One turn moves every row onto another: examples first, then more rows asked
K_806: [  0  42 -10  -8  -6 -28 -22 -15  28   0  22   1 -25   3  19   3  -7 -22
 -20  -6   5  38  21  41  12   3  17 -24   9 -24  17]
K_565: [ -8  -8  -2  25  20  -4   3 -21  31  17  13  -4  10   7 -11  19 -22  20
  10   0   5  15  -1   6  -9 -24   4   3  12 -28   1]
K_121: [  6  32   0 -17  -6 -26 -11 -28  31   7   1  15 -25 -19  22   3 -10 -19
 -14   4 -13  39  27  39  12  19   5 -14  -4 -27   5]
K_179: [ -4   1  14  29  15 -19  11 -30  29  15  -6  -9  10 -10  -5  12  -8  24
   9   8  -6  13  10  -5  -8  10  10  15   4  -8 -12]
K_44: [ -6 -11  -6  22   6  -5  -1  14  23  24  12 -32 -17  38  -4   2 -29  -1
  -5 -21 -14 -15  -8   3  27   9  23  -7  -2   4   2]
K_802: [ -4  -2  -9  15   6   3 -17  -2  36  -4  26   0 -18   9 -37   6  -8  -8
  25  -2  11  -6   7  48  19 -32   9  -3   5 -23  39]
K_833: [-23  12 -12  17   3   0 -22   9  21  13   1  -8 -45  -6  -9  15 -15 -48
  -5  -7  -1   3  37  25  54  15  12 -13 -21   6  29]
K_74: [-23  23  -6  15   7 -14 -26 -16  14   5 -11  -9 -46 -14  -7   0 -11 -38
  -8   8 -22  -8  39  35  46  26 -12   8 -13  11  25]
K_305: [ 19   4   4  28   8  -6  -3 -20  52  -9   8   1  -1  -3  -1 -20 -21  12
  16  15  -3  -1 -14  48   0  40 -12  -2   7  -2  26]
K_580: [ -6   4  -3  31   2  -7   5   4  24  18  13 -15  15  12   5  -5 -34  21
  -9 -15  -2  -3  -3  -7  -2  12   7  -9   3  -5 -17]
K_367: [-10  28 -12 -12   4 -29 -20 -23  18  21  -1  -2 -41  10  26  18 -13 -21
 -20 -13  -2  29  24  20  21  -1  23 -20  -2 -28   8]
K_443: [-15 -12  21  14   6 -20  -9 -20  16  13 -31  -7 -26 -12 -18  -7  -3   5
   7   7 -26 -23  30  16  29  31   8  17 -12  16   1]
K_155: [-12  22   0 -14  -2 -30 -23 -22  17  17  -9   5 -31   1  31  -4 -20 -15
 -34  -7 -16  28  31  30  18  25   4 -18   1 -14  -2]
K_522: [-17  29 -19  13   3  -1 -27  -2  25  -3  21  -5 -39  -8 -18   7 -11 -46
   0   4  -8   2  30  48  42  -4 -11   0  -7  -8  38]
K_468: [  1  14  -5  39  10 -10  -1 -17  39   0  11  -4  16   1   9 -10 -27  26
   5   0  17   2 -10  15 -15  19  -2 -11  13  -8   7]
K_407: [ 16   3   1  27   0  -3 -15 -24  49 -14   1   7 -10 -13  -9 -21 -13  -5
  20  11   1  -8   3  49   8  45 -12   4  -9   0  37]
K_722: [-10 -14  25  15  17 -24   6 -21  23  17 -29  -8 -18  -8 -13   1  -5  20
  10  15 -25 -10  13  13  19  27  10  10   0  12  -8]
K_88: [-10 -14 -11  21  -4   3 -13  14  19  21  10 -26 -28  32 -12   1 -25 -18
  -1 -27  -8 -22   8   6  38   6  22  -2 -17   1  13]
K_371: [ -2  -5  -1  13  17  -1  -1  -1  40   5  26  -5 -11  11 -31  14 -11   5
  24   3   6   3  -8  39  14 -33  14  -7  16 -25  24]
K_437: [-11  15  -6  18   4   1 -22  -9  36  -2  -3  13 -37 -30  -8   3 -15 -41
   4  11   2   9  34  50  39  31 -10 -11 -16   2  39]

K_443 moves to K_88
K_179 moves to K_580
K_806 moves to K_121
Now find these:
K_437 moves to K_74
K_371 moves to K_305

